X =
[[-1.8 -1.2 -0.2  1.0 -2.0 -1.8 -1.6 -1.1  1.7  2.1 -0.5  1.1 -0.5]
 [ 1.5  0.0 -2.0 -0.4  0.9 -1.4 -2.0  0.2 -1.1 -1.2 -0.3  0.5  1.6]
 [-1.1  1.9 -0.6  1.4 -0.8 -1.2  0.9  0.4 -1.6  0.3 -0.5  0.9 -0.6]
 [ 1.2 -0.4 -0.2  0.1  0.5  1.7  0.7 -1.3 -1.7  1.6  1.7 -1.9 -1.4]
 [ 0.9  1.6 -1.9 -0.1 -1.1 -0.9  1.0 -1.0  1.9 -0.2 -1.5  1.1 -2.0]
 [ 1.3  1.3  0.7 -2.0  2.0  0.8  1.0 -1.4  0.0  0.0 -1.3 -0.2  0.2]]
Indices start at 1.
What is the entry at row 1, column 2?
Answer: -1.2
What is the entry directly above -0.1?
Answer: 0.1
What is the entry at row 3, column 2?
Answer: 1.9
What is the entry in row 2 and column 1?
Answer: 1.5
The entry directly above -1.7 -> -1.6
The top-right entry -> -0.5
The entry at row 1, column 1 -> -1.8
The entry directly below the largest entry -> -1.2
The bottom-right entry: 0.2
The entry at row 1, column 3 -> -0.2
What is the entry in the bottom-left corner?
Answer: 1.3
What is the entry just right of -0.1?
Answer: -1.1
The entry directly below -1.7 is 1.9
The entry just right of the largest entry is -0.5
The entry in row 3 and column 1 is -1.1
What is the entry at row 3, column 3?
Answer: -0.6
What is the maximum?
Answer: 2.1
The entry just right of 0.3: -0.5

M =
array([ 536, -105,  353,  448, -180, -319, -299,  -43,  459,  -39,  -86,
       -372,  389])
What is the entry just right of the centre entry? -43
The 3rd entry from the left -> 353
What is the entry just left of the centre entry? -319
The first entry is 536
The entry just left of the smallest entry: -86
The entry just left of -86: -39

data =
[[ 169  266  421  370  393  463  512  474  401  447  502  485  483  502
   437  340]
 [ -63  121  -20   16   24    8    7  -16  187  373  370  309  450  475
   403  505]
 [ -92   79   75  331  434  463  396  361  401  336  469  485  417  502
   403  505]
 [  10   -4  -20  -63  -99   49   46  -16 -112  -38   39   27   20  159
   182  285]
 [ -63  121  -20  -63  -17   49  163  323  401  447  403  344  483  528
   369  423]
 [ -19  162  327  449  434  463  435  399  444  373  469  485  417  475
   420  478]
 [  82  -87   43   16   24  -34    7  172  401  485  469  485  450  370
   538  478]
 [ -34   17  -20  -24  -58    8    7  -16   17  261  436  485  450  528
   386  381]
 [  -5  -25  -20  -24  -58    8    7  -16  -69   37  370  485  450  502
   420  395]
 [  24  -46   12  -24  -17    8    7   21  -26    0   39   62   53  186
   369  395]]
Which number is the first entry in reading order? 169
Which number is the 4th entry in reading order? 370
Which number is the entry just left of the largest entry? 370
Which number is the smallest entry? -112
Which number is the entry just right of -46? 12
Which number is the third smallest entry? -92
Which number is the entry just left of 20? 27
The entry just left of 336 is 401
The entry just right of 444 -> 373
The entry just left of -25: -5
Which number is the entry just right of 396? 361
The entry just left of 187: -16
The entry just right of 82 -> -87

-388  476  167  -132  -350  -446  -324  466
312  -42  -292  327  119  -185  329  -210
377  -43  -224  247  95  75  279  -260
-403  496  123  -120  -329  -433  -304  434
41  125  377  -502  -476  297  -309  -40
-270  -266  30  -127  -152  -68  -60  14
-243  -176  101  -268  -265  -24  -139  -10
-375  425  176  -108  -332  -406  -305  405
-383  560  152  -227  -357  -502  -346  521
-444  560  195  -296  -395  -582  -381  622
-286  -293  12  32  6  -83  -11  32
400  -77  -218  245  93  133  305  -261
Rows and columns are numbered from 1.
The top-left entry: -388
Which number is the entry at row 2, column 1?
A: 312
Which number is the entry just right of 41?
A: 125
Which number is the entry just right of -446?
A: -324
The entry directly above -265 -> -152
Which number is the entry just left of the largest entry?
A: -381
The entry just right of 123 -> -120
The entry in the top-right corner is 466
Which number is the entry in the bottom-right corner?
A: -261
Which number is the entry in row 1 and column 3?
A: 167
The maximum is 622
The entry at row 2, column 2 -> -42
Which number is the entry just left of the smallest entry?
A: -395
Which number is the bottom-left entry?
A: 400
Which number is the entry directly above 305?
A: -11
Which number is the entry at row 3, column 1?
A: 377
Which number is the entry at row 2, column 3?
A: -292
Which number is the entry just left of 95?
A: 247
The entry directly below the largest entry: 32
Which number is the entry directly below 75?
A: -433
Which number is the entry at row 1, column 2?
A: 476
The entry just right of 12 is 32
Which number is the entry just left of 176?
A: 425
